In the rows, 128 means zero.
One turn sends every row of this set to another row. A few are shown first. Where does it send the rows asked after them?
dobo: [113 141 146 127 117 116 105 156 126 136 156 108 116 137  89 128 107 106
 154  94 123 147 102 136]
Par: [107 127 136 145 126 114 117 153 116 147 163 118 129 118 121 149 130 106
 148  79 107 158 107 121]
Toz: [157 131 144  96 151 121 164 135 129 122 124 135 118 136 145 119 177 111
 115 132 119 131 122 126]
Maku: [116 135 139 150 136 123  91 145 139 109 152 127 101 125 112 149 142 101
 150  80 127 133 127 115]
rotal: [134 124 114 131 118 151 167 100 142 126  99 143 104 118 154 116 138 143
 102 151 142 124 141 135]
konom: [126 153 130 122 114 150 120 107 157 134 114 123 142 130 104 122  89 165
 142 159 124 139 129 140]
gidi: [140 128 114 118 110 145 181 108 125 139 106 125 112 122 153 106 134 141
 102 149 134 141 119 144]
fev: [129 145 132 115 123 150 110 116 144 137 108 106 148 129 126 126  96 157
 121 171 123 127 120 130]
fupo: [146 133 137 108 147 117 168 116 158 110 128 164 101 134 124 123 170 120
 136 115 124 142 140 132]
pokin: [123 152 132 123 113 146 122 104 154 140 118 125 149 128 103 123  88 167
 144 158 120 140 127 140]
mula: [120 152 111 134 120 145 111 104 154 129 107 115 132 141 124 132  83 151
 124 165 125 145 117 131]
luget: [128 139 153 131 133 121  98 157 124 120 155 110 110 127 116 139 144  97
 149  83 125 127 113 121]
lasu: [134 113 133 121 157 117 164 131 137 133 123 157 132 113 160 136 177 131
 112 135 109 135 137 116]
Govuv: [ 85 117 120 161 129 113  96 153 121 149 149 119 134 117 125 153 107 116
 128 109 107 151 107 112]
liviv: [118 154 111 128 119 145 116 103 147 134 111 110 132 142 121 129  83 151
 125 167 124 150 115 134]
nez: [130 125 111 129 107 145 188 100 136 141 110 143 113 115 146 112 128 148
 111 141 132 150 131 144]
zur: [111 143 135 140 129 121  78 154 128 113 138 104 100 141 110 136 117  98
 132 109 132 127 107 121]
Tuf: [134 123 131 116 140 112 187 118 143 141 138 163 127 122 135 129 162 130
 132 116 108 167 130 133]
rar: [138 133 114 111 145 111 177 122 133 130 128 139 109 148 154 129 156 107
 112 123 109 171 109 129]
susod: [124 145 128 119 123 149 110 113 146 138 107 110 151 127 127 127  95 160
 121 173 122 125 126 128]
ran: [103 123 130 162 142 118  90 149 131 122 148 130 114 114 129 161 140 106
 140  90 118 131 123 105]
kor: [108 124 149 130 123 118 101 169 110 156 155 105 150 117 113 135 114 119
 138 108 108 138 103 126]
lek: [102 119 138 156 137 115 104 157 124 142 159 132 134 104 129 157 140 117
 146  88 105 138 122 112]
Vobo: [133 127 112 134 158 116 160 113 152 108 119 160 102 136 154 141 164 114
 110 128 121 149 134 117]
dumat: [108 126 149 146 136 126  73 159 138 118 140 124 118 119 107 144 128 119
 139 112 127 108 131 118]
fadu: [119 136 138 136 130 115 111 159 112 136 154 100 119 127 125 144 134  94
 141  84 114 147  97 119]
Vurob: [129 119 119 131 113 147 179 103 138 137 106 150 119 106 146 116 138 157
 110 147 135 129 141 140]
bur: [148 133 127 110 110 150 179 106 134 133 107 131 109 121 138 104 138 144
 114 145 142 127 133 146]
riget: [140 134 114 124 111 149 170  97 143 123 103 144  96 126 138 107 137 141
 113 143 145 129 138 147]
zerat: [ 88 120 135 164 128 116  90 144 144 131 151 144 122 113 104 153 113 126
 145  98 117 135 127 119]

rar turns into Tuf
pokin turns into susod
Now find these:
Par turns into lek
zerat turns into dumat
riget turns into bur

One turn sends every row of this set to another row. A few are shown first. Where does it send the rows asked after them?
ril: [102 103 114 112 132 118 121 143 164 114 121  81 127 105 114]
Vel: [173 132 128 119 133 106 121 138 110 102 116 106  91 147 126]
lipad: [ 73 157 118 148  99 106 123 135 168 117 153  92 116 141 118]
vetor: [134 161 169 147  97 103  99 127 148  77 119 114 129 144 116]
guf: [104 136 106 161 137 103 106 170 149 119 123  78 114 139 127]
rizun: [ 78 151 133 135 112 105 126 144 179 100 158  79 111 123 116]
taliz: [119 171 173 138 122  94 108 117 150  90 115 131 116 150 132]
zegok: [ 99  98 105 105 124 125 124 122 158 105 125  90 116 106 123]
voz: [101 123  97 147 132 105 116 166 151 127 109 100 116 153 138]
Disi: [143 122 156 100 105  65 133 139 138 110 148 119 124 109 118]
piva: [ 84 164 131 134 106  96 137 136 174 111 150  79 106 128 129]
Zub: [160 141 137 112 132  96 129 135 122  84 127 117 100 173 123]
vafu: [163 133 115 130 125 111 113 127 126 122 106 117  93 158 123]
tazol: [132 124 148 101  98  95 152 120 138 123 134 134 118 109 106]
lem: [145 134 165  99  95  96 139 121 122 105 138 110 119 100 117]
kavib: [154 128 128 117 135  99 116 132 119 107 116 101  89 165  93]
nida: [ 81 156 124 146 103 102 139 137 179 112 146  85 114 133 115]
Nalef: [164 135 144 105 103  84 130 121 113 109 145 113 135 121 121]
fuf: [156 147 118 127 154  97 126 124 121 112 114 123 103 146 100]
Nera: [125 146 181 123 100 103 120 120 122  86 117 113 125 154 119]
Pusos: [126 163 180 141 102 104 121 136 126  77 127 116 103 150 126]
Regub: [103 101 102 114 121 117 129 126 176 117 124  91 123 108 125]
Fopen: [107 136 101 164 133 108 120 173 135 111 110  90 123 138 132]
rinis: [ 96 122  98 161 129 107 117 168 145 115 117  91 116 147 129]
nedi: [104 115  97 110 114 122 135 136 177 114 131 102 131 109 117]
ziso: [123 129 153 106 118  78 127 111 122 118 142 137 127 102 112]
kigun: [117 163 158 155  93 102 115 131 145  85 139 143 112 150 129]

nida turns into rinis
Disi turns into vetor
taliz turns into fuf
Now find these:
nedi turns into lipad
Nalef turns into Nera
Pusos turns into Vel
kigun turns into vafu
zegok turns into piva
ril turns into rizun

One turn sends every row of this set to another row. A few are shown first. Where does it send the rows asked after them?
gatez: [145 137  92 113 131 141 135 110 148 151 101 141 135 104  87  86  91 108
  84 126 147]
bovi: [117 109 137 110 196 127 134 118 129 156 120 120 137 113 112 178 125 151
  68 122 142]
luve: [150 102 120  83 136 139 135 110 147 171 113 155 150 119 126 146 108 103
 144 132 161]
Mupe: [136 111 131 104 195 131 135 122 138 169 137 140 134  98 112 173 102 125
  48 123 133]
rodo: [140  95  99  85 195 104 144 137 121 165 113 136 148  79 126 118 111 102
  59 102 116]
Pabeb: [125 116  99 109 144 109 157 122 166 159  81 118 123 132  95 119  87 142
 104 139 145]
fama: [133 142 105 108 136 135 145 113 142 137  98 122 128 122 103  77 116 103
 104 125 149]
nef: [140 111 118  85 115 137 132 126 143 173 120 150 143 120 122 151 103  99
 141 137 135]
Mabod: [100 132 107 105 155 133 117 134  75 140  97 142 132 112 121 133 138 154
 112 109 134]
por: [147 111 113 106 130 129 113 112 148 141 123 143 145  93 108 142 111 129
 159 122 136]
sep: [102 125 124 111 193 119 132 118 109 141  86 155 136 124  96 167 122 144
 114 101 142]
debe: [112 108 145 104 152 106 151 112 162 139 103 185 131 127 100 117 148 145
 110 132 137]
lumoz: [128  99 108 101 208  96 144 126 133 155 101 135 155  89  98 142 114 108
  69  93 117]
pubo: [120 128 109 106 144 116 159 120 154 142  86 109 119 139 110  96 113 126
 115 132 148]
muben: [102 106 100  97 163 112 130 140  93 159  94 113 160 101 113 129 143 129
  72 104 114]
panad: [135 101 121  92 129 112 143 129 159 165 120 203 127 101 110 108 114 140
  82 146 125]
daz: [148 120 101  83 182 121 141 142 115 167 128 179 113  88 136 129  79 107
  83 116 121]
dev: [128 126 124 102 164 141 120 133 103 147 150 115 126  92 140 129 138 132
  65 123 124]
pepi: [154  99 116  95 146 134 122 102 150 150 114 150 151 103 118 139 114 122
 154 123 163]
Nisu: [124 100  92  83 165 113 137 145  95 167 109 123 151  87 134 110 129 114
  62 109 115]
Meb: [143 122 123  98 175 141 127 132 122 162 155 135 127  84 130 142 110 113
  47 124 122]
Fir: [131 119 120  98 211 112 148 123 134 157 104 178 124 109 105 165  86 115
  96 105 134]
Linar: [111 117 133 109 177 134 125 126 109 143 129 105 132 109 130 152 148 156
  78 122 137]
bomaf: [111 118 135 106 129 122 134 114 140 134 110 184 136 115 100  99 159 144
 105 130 134]
Keve: [125  97 135  95 153 101 158 121 172 157 109 196 125 118 105 123 120 142
  95 140 132]
Miz: [137 116 115 100 112 132 118 127 143 156 127 144 141 106 110 148 104 114
 152 130 120]
Gimu: [130 127  94  87 148 133 122 149  80 156 123 158 119  89 145 110 112 132
  92 119 123]
Gufam: [141 121  88 112 135 125 143 117 163 166  89 138 134 111  81 112  72 131
  84 136 145]
zav: [103 105 110 108 189 102 134 128 114 150  89 121 162 102  91 149 134 125
  78  94 113]
Lage: [126 115 121  99 114 125 130 124 139 152 121 196 134 100 107  94 137 141
  87 140 126]

Meb turns into Mupe
fama turns into gatez
debe turns into bomaf
Now find these:
Miz turns into nef
zav turns into muben
sep turns into Mabod

